One turn sends every row of this set to another row. A few are shown first. Where does it send the rows asked after them?
D: [ 1.79 -1.05  0.49  1.15 -2.34 -1.24 -0.41  0.64  1.40 -2.19  1.59  2.19
  3.50 -0.13]
L: [-1.77  2.71  0.23  1.14 -2.01  0.86 -2.64  0.24  0.89  0.82 -2.41  2.41
 -0.44  0.32]
B: [ 0.23  0.69  2.30  0.07 -2.46  1.99 -3.03  1.23 -0.68  0.80 -0.50  2.61
 -0.06  1.71]
X: [ 0.38  0.28  0.64  2.29 -3.60 -1.99 -0.68  1.57  2.23  0.04  1.62  1.61
  2.83  0.45]
Y: [-1.90  1.39  2.81 -1.04 -0.50 -0.22 -0.24  1.03  0.24 -1.88  1.19  2.53
  1.43  2.11]
M: [ 1.23  0.59  2.01 -1.56 -0.95  1.14 -2.08 -0.32 -0.41 -2.24 -1.28  2.89
  0.97  2.44]
R: [ 0.08  1.76  0.27  0.01 -0.99  1.54 -1.43 -1.94  0.36 -1.53 -3.51  1.38
  0.37  0.99]
S: [-3.57  2.61  1.78  0.57 -1.02 -0.35 -0.51  1.20  0.98 -0.13  0.50  2.18
  0.63  0.89]
C: [-0.63  1.51  2.02 -0.48 -2.00  0.41 -3.28  1.86  0.08  0.04 -0.15  3.89
  0.19  1.77]
Z: [ 0.15  0.77 -0.50  3.03 -3.34 -1.53  0.06 -0.05  2.60 -0.04 -0.09  0.35
  2.63 -0.38]
K: [-0.62  1.50  1.18  1.20 -2.53  2.23 -2.72  0.27 -0.14  1.40 -1.94  1.67
 -0.50  0.75]
E: [ 0.11  0.30 -1.02  2.97 -2.79 -1.09 -0.36  0.07  2.25 -0.62  0.03  1.25
  2.68 -1.68]
V: [ 0.36 -0.19  0.08  2.24 -3.03 -1.54 -1.02  1.58  1.88 -0.53  1.72  2.46
  2.82 -0.90]
A: [ 1.42  0.09  2.20 -0.54 -1.79  2.51 -2.18 -0.27 -1.01 -0.71 -1.38  1.85
  0.41  2.07]
T: [ 1.63 -0.12 -0.06  1.90 -2.66 -1.21  0.69 -1.07  2.08 -1.77 -0.27  0.09
  3.33  0.43]
J: [ 1.91 -0.62  1.06  1.14 -2.92 -1.66 -0.04  0.57  1.71 -1.68  1.46  1.37
  3.52  1.26]
N: [ 1.55 -0.58 -0.60  1.87 -2.15 -0.76  0.26 -0.94  1.77 -2.25 -0.11  1.01
  3.32 -0.90]
Q: [ 0.57  0.93  1.06  0.58 -1.85  2.74 -1.85 -1.26 -0.44 -0.10 -2.81  0.93
  0.02  1.08]
P: [-3.06  2.65  0.83  0.75 -0.46  0.32  0.58 -0.96  1.14 -1.12 -1.38  0.77
  0.80  0.46]
U: [-1.39  1.46  1.87 -0.81  0.13  0.44  0.83 -1.14  0.34 -2.86 -0.69  1.09
  1.57  1.71]

R turns into M
Y turns into S
E turns into N
Now these:
K turns into Q
J turns into X

